The rows below fall into families. The same turns and mirrors carry the whole set onto itself and the rows of a family onto each other. For each named row, which other rows are in its family? Write them in the order they are listed.
These 18 rows form 6 families of 3 rows each.
V: [-12 -17 -46   3  24  -2  30   1  -7  12  46  -1 -14   7  -9  32 -28]
E: [ 26  -3 -28 -21   1  14  23 -13 -36  24   4  -2  -8 -15  29  -7  23]
J: [ -7 -28 -41  16  24  -5  37 -10  -6  13  40   2  -4   6  -6  30 -31]
K: [-14   2  24 -33  -8  -6  48  16   9  27   8  14  -3  25   5  -7 -20]
D: [ -6 -16 -31  15  23 -17  30 -13  -9  24  35 -11  -6   9 -11  33 -31]
N: [ -9 -38 -36   7  25  -1  44 -13   3  13  36  -2  -8   5  -5  28 -31]
L: [ 37  -6 -32 -16   5   9  17  -1 -32   0   0  -5  -1 -17  15  -9  19]
R: [ 28  -5 -28 -10  -7   8  23  -4 -34   1  -1  -5   9 -14   7  -4  29]
Z: [-18 -26 -40  11  28  -5  33  -2  -2  12  37  -3  -8  -2  -5  36 -24]
B: [-12  -6   7 -37 -12 -18  59  22   9  12   1  16 -10  22  28  -8 -11]
G: [-11   4   7 -42   2 -18  59  10  19  22  -3  21 -13  13   3  -5 -13]
F: [-14   0  15 -33  -2 -17  59  22  14  14  -1  15  -7  20  15  -3 -14]
Q: [-15 -28 -32  18  23 -11  33 -17  -1  15  30  -4   2   0   1  30 -35]
U: [ 24  10 -25 -12  -4   9  31 -10 -44  15   5  -7   7 -11   9 -16  21]
H: [ 32  -4 -31 -13  -7  12  22  -4 -34  14   0   4  -2 -21  22  -8  25]
W: [ 36   0 -23 -17  -2  11  23 -10 -32   8   3  -5   4 -15  21 -11  24]
P: [ -8  -1  16 -30 -14  -9  58  29  13  18   5   9  -5  18  22  -3 -17]
C: [-14   2  11 -38  -8 -17  56  16  24  15   3  18  -8   9  17  -3 -14]

Same family as L: N, B
Same family as W: J, F
Same family as G: V, E
Same family as H: Z, C

The rows below fall into families. The same turns and mirrors carry the whole set onto itself and the rows of a family onto each other. For each named row, which other rows are in its family? Write them in the order they are listed.
These 32 rows form 4 families of 8 rows each.
Vefo: [  8  65 -15 -14   6 -19   9  32  34]
demub: [ 32   0 -29  29  19  -1  14  12  23]
tago: [ 22  56 -25 -25  29 -20  19  12  43]
Zapu: [ 23  33 -37 -24  38 -31  22  30  -1]
Tiso: [ -2  55 -16 -14  13 -23  14  41  22]
gapab: [ 18   5   1  10   6 -44   0  14  -1]
miko: [ 44  16  -3  12  -6 -38  -9   1   3]
natag: [ 27  70 -19 -13  -1 -15   3  25  32]
kel: [ 42  68 -27 -12  -5 -16  -2  24  18]
gofo: [ 27   0 -28  28  20  -1  15  13  25]
dala: [ 36  49 -33 -12   5 -26   3  40 -13]
zofi: [  8   8   7  10   8 -43   2  13  12]
kiv: [  9  46 -25 -25  37 -25  24  22  33]
lofu: [  2  45 -22 -13  16 -28  13  48   2]
Tapif: [ 43  24   1  11  -9 -34 -10  -4  18]
vid: [ 55  45 -42 -23  23 -24  11  15   4]
Duro: [ 25   1 -26  28  20  -1  16  12  30]
Fipot: [ 54  56 -38 -23  19 -19   9   7  21]
gokel: [ 41  59 -30 -24  21 -18  13   7  38]
Doz: [ 37   4 -29  28  15   1  12   8  28]
ribub: [ 35   6 -27  29  16   2  13   7  32]
zep: [ 10  36 -30 -25  40 -29  25  29  15]
tor: [ 27   4 -25  28  18   1  16  10  33]
fop: [ 42  36 -42 -23  31 -28  15  23  -6]
bevo: [ 17  43 -29 -13  13 -29   9  47 -11]
Zegaf: [ 35   2 -30  29  17   0  13  10  24]
Serok: [ 32  27   7  11  -7 -33  -8  -5  31]
bege: [ 17  24  12  10  -1 -35  -3   0  35]
rok: [ 47  59 -32 -12  -2 -21  -1  30  -1]
zona: [  7  16  12  10   5 -39   2   8  27]
rifud: [ 33   8  -3  11   1 -42  -5   9  -5]
Fupu: [ 31   6 -26  29  17   1  14   7  34]

Same family as gofo: demub, Duro, Doz, ribub, tor, Zegaf, Fupu
Same family as gapab: miko, zofi, Tapif, Serok, bege, zona, rifud

The rows below fall into families. The same turns and mirrors carry the whole set onto itself and the rows of a family onto each other. For each named row, which other rows are in its family? Write them in the order they are listed.
These 30 rows form 5 families of 6 rows each.
Vudil: [  6 -17  10   2 -21  15   5  19  -2   8 -11 -24  23 -11 -22 -21  -4  32
  22   4 -18]
Bepat: [-19  -8 -14  15   8 -20  34 -35 -28   1  10  12 -25  -5  23  22  -3  -3
 -10 -21 -20]
vodo: [ -7   2  -6  15  25  -9  28 -22 -32   0   3  12 -38 -13  -6  29  -5 -11
  -8 -34 -14]
Fome: [  5 -28   2  -6   5   5  19  18  -8   4   5  -3  36  12   0 -32  -3  18
  14  12   6]
rivar: [  2   3  -8  22  -4  -5  36 -36 -35   7 -11  42 -20 -17   6  20  -1   8
 -16 -24 -11]
dep: [  6  -5   1  26  -5  -2  41 -26 -36  -3 -11  42 -19 -20   1  11   1   3
 -22 -26  -9]
Posi: [ 16 -43   9   4 -10   6  16  32  -5   4  -3 -21  14  -1 -12 -13   8  11
  21  15   7]
Lapo: [-20 -15   3  13  -5  -1  21 -18 -16 -25  -8  22 -33   1 -16  16   1 -10
 -40 -20 -29]
tobab: [  4  -7  -9  -6   1   0 -10   5   3  14 -15  -2  17   9 -16  -5 -10   8
  34  30  17]
vadir: [ 11 -22   4  21 -11   2  -4  32  -3  12 -12 -20  24  22  -9  -7  16  15
  13  19  -8]
kov: [  2  -7   5  -2 -20  16  -1  14   2  18 -15 -19  18  -7 -22 -14  -5  41
  29   6 -22]
fug: [-27  -2  -8   7  -3  -2  13 -29 -11  -9 -12  26 -38   7 -13  27   0   1
 -30 -16 -33]
tof: [ -4 -10 -13 -15   8   5   6   3  -2  26   1   3  29  20   6 -16  -5  32
  28  17  -1]
sila: [-21 -12 -12  10  -5 -10  16 -37 -19 -14   0  12 -25   0  -4  23  -2 -13
 -34 -16 -26]
gako: [ -5  -3   4  17  25  -5  32 -10 -31  -9   0  16 -40 -13 -13  23  -3 -12
 -13 -37 -14]
Viluk: [ -9   6   0  14  26  -3  26 -13 -27   0  -5  22 -46  -9 -13  29  -3  -3
  -7 -36 -18]
tenaz: [  4  -9   4  -4   2   9  -5  24   7   6 -24   9   8  11 -28 -12  -6  12
  29  26  14]
Ribid: [  5 -13   0   0 -21  10   0   6  -3  16  -7 -28  27 -12 -15 -15  -6  32
  27   7 -18]
vop: [  4 -20   7  -5  -6  17   5  34   9  21 -21   1  -6  12 -21   1  10  37
  32  18  -6]
Dek: [  7 -13   3  18  -9   6  -8  31   2  19 -18 -12  17  26 -11  -1  17  24
  18  20 -13]
soli: [  9 -15  -5  18 -10   0 -10  21  -2  21 -11 -21  24  23  -3   1  14  18
  19  22 -10]
nomi: [ -3 -13   7 -11   8  17  14  29   3  12 -12  17  18  22 -11 -26   0  38
  20  12  -5]
feg: [  8 -24 -15  -6  -8   0   0   4  -1  31  -2 -22  13   6   2   8   4  22
  37  24   2]
gaf: [ -8  -5  -5  -4 -10  -8  31 -35  -4   7  -2  28 -48   3 -17  27  16  21
  -9 -29 -21]
Sulif: [-27   5   1  12  11  -4  32 -13 -14   4 -12  38 -47   6   4  24   2  19
  -8 -24 -32]
nezir: [-15 -20  13  23   7  -8  47  -1 -25 -22   0  24 -33  -5   3   4   3  -4
 -24 -29 -21]
Lubub: [  2   3   1  23  -3   2  37 -24 -31   4 -18  51 -27 -15  -3  17   2  13
 -18 -25 -13]
puvo: [ -1 -20  -9   0 -12 -19  37 -45 -15  -2  14   9 -31  -7  -6  20  14   2
 -16 -29 -11]
Sos: [ -1 -23  11   3 -11  -7  44 -18  -9 -15   2  23 -42  -4 -22  10  19   8
 -23 -35 -15]
vikoz: [ 10 -20   2   0   0   1  -1  17  -1  -2 -13  -5  20   4 -21 -18  -8  -2
  25  26  22]

Same family as tobab: Lapo, fug, sila, tenaz, vikoz
Same family as gako: vodo, vadir, Viluk, Dek, soli
Same family as Vudil: rivar, dep, kov, Ribid, Lubub
Same family as feg: Bepat, Posi, vop, Sulif, nezir

The rows below fall into families. The same turns and mirrors carry the whole set onto itself and the rows of a family onto each other. For each named row, which other rows are in its family? Write them in the order they are listed.
These 30 rows form 6 families of 5 rows each.
Muk: [ 20  11   1  -3   3  19 -15  32  22   8  -1]
tapo: [ -4  -4  16 -15 -18   8 -31 -15 -16   4 -30]
fuve: [  1  31 -19  15  -3   1 -10 -35 -21  17  11]
teger: [ 13  23  -3   0  -1  26 -18  17  25   6  -4]
divu: [-21 -16 -13  -3 -13 -23  10  14 -14 -14  12]
temip: [  0  37 -24  16  -4  -5 -18 -19 -21   9  20]
Lodor: [  1 -19  21 -22  -8   6 -26 -15 -16   7 -21]
Tepum: [ -9 -15 -13  -6 -22 -22   7  15  -8 -22   2]
div: [  2 -11   6  -2 -25  17 -25 -15 -15  13 -31]
zibe: [  8  36 -32   4  -8  -7  -9 -20 -20  11   9]
zikik: [ -3 -16   6 -15 -16  13 -21 -14 -20  21 -26]
kuz: [-19 -10 -11 -23   3 -23   6  11  -6 -10  15]
lamo: [ -7  25 -13   8   9  -8 -14 -30 -24  18  22]
Zaneg: [ 36  -5  26  33   0  -7  -7  -4 -19  -4  11]
barim: [16 12 -8 15 -3 21 -6 30 23 10 -2]
Zasun: [ 19  -7  30  36  11  -9  -4  -3 -10  -4  23]
rere: [-12  -6  -3  -5  -7 -33   9  10 -14 -27   4]
Bileb: [  5 -21  16 -13 -18   7 -14 -22 -19   7 -26]
ber: [ 27 -11  27  36   0  -8   7  -1  -6 -11  13]
tegi: [ 29  -7  30  32  11  -9   4  -9 -18   8  -3]
lopon: [ 1 10  4  7  8 16 -8 33 26  6 -8]
Gokuz: [-15  -6 -19 -12  -8 -19  16  15  -1 -15  13]
zuvo: [ -9  -7  -7 -20  -8 -31   9  11 -14 -19   4]
vufi: [ 36  -9  15  35  -4 -11   8  -8 -20   4   6]
basaf: [  2  15   9  13   3  20 -19  30  25   5  -3]
Peno: [ 22  -6  28  39  10  -8   4  -5 -16  10  10]
meko: [ 11  19  10   1   9  22 -29  17  23   5   4]
gis: [  3  36 -21   3  10 -12  -4 -19 -21  20  16]
Gevuf: [-12  -1   9  -8 -14  10 -27 -19 -19  11 -32]
riso: [  7  45 -21   7   8 -10  -8 -15 -14  11  10]

Same family as Muk: divu, temip, zikik, Zaneg
Same family as Gokuz: fuve, teger, Bileb, ber
Same family as Peno: tapo, zuvo, basaf, gis
Same family as Gevuf: rere, tegi, lopon, riso

The rows below fall into families. The same turns and mirrors carry the whole set onto itself and the rows of a family onto each other. For each named row, which other rows are in its family? Write them in the order they are listed.
These 40 rows form 8 families of 5 rows each.
rusev: [-26  26 -17 -11 -28   5  -3   3]
pup: [ 17  12  17 -24  -3 -35  -3  19]
Ruzu: [ 20  22 -11  12  21  13  15  23]
gep: [ 23  19  -2 -17  33   2  12  23]
sibe: [26 18 -1 -6 16 13 22 27]
sivo: [ 21  23   6 -20  -2 -35   8  26]
tinep: [  5  30  19  -8  -7 -30 -14  37]
Taber: [ 16  11 -27   1  25  -1  14  10]
Kaga: [-23  33  11   3 -22   4 -22  27]
nuged: [ -5  20   3 -10  33   8  -2 -20]
suze: [-27  33  -2 -14 -21   7   3 -14]
tet: [-27  36   0 -18  -7  22  -3  -5]
leb: [ 1 28 -2 16 36  1  0 -6]
Geze: [  4   9  17  -1  24   2  -5 -24]
zaf: [-15  10 -15   2  11   0  -9 -25]
lem: [-11  13   5  13  18 -12  -9 -25]
vuv: [ 17  35  14 -14  -3 -39  10  11]
Zuzad: [ 22  21 -14 -10  22  -2  27  17]
seda: [  2   5  19   6 -14   0 -27  32]
dutol: [ -6   7  13 -10 -26  -9 -25  31]
zoko: [-18  46  -4  -2 -26  11   9   6]
fekaz: [ -8   1  13   8 -16  -4 -26  31]
rivap: [-27  32  -8  -6 -25  16  -3   1]
pag: [ 13  25  17 -35  -1 -25  -2  29]
nop: [ 13  26  26 -27 -12 -29   5  11]
Pesu: [-25  40 -11   1 -23   7  11   6]
Mer: [ -5   4  21  -6 -17  17 -21  24]
nefi: [-11  18  -5   5  18   3  -3 -29]
kipa: [-28  43   0   9   1  10  -7 -10]
nuna: [ -2   1  -1 -11 -23 -12 -23  33]
dape: [-15  41   2 -13 -16  19  16  -8]
nez: [ 15  15 -15  13  21   5  17  27]
vakam: [ -4   4  -2   4  25  11  -6 -20]
vanuz: [ 18  15  -6 -20   1 -39   5  19]
nakap: [  9  29   9 -12  -6 -44  10  15]
Der: [ 23  13 -14   3  30   0  14  13]
kisav: [ 21  33   1   1  26 -20  11  29]
Fuze: [ -7  18  12  11  14  -6 -14 -27]
nidub: [-14  15  18 -23 -18   8 -25  27]
Gar: [ -8   7   7 -12 -26  10 -15  36]

Same family as zaf: rusev, Taber, nuna, vanuz
Same family as Pesu: lem, fekaz, nez, nakap
Same family as sivo: dutol, rivap, nefi, Der
Same family as kipa: tinep, Kaga, leb, kisav

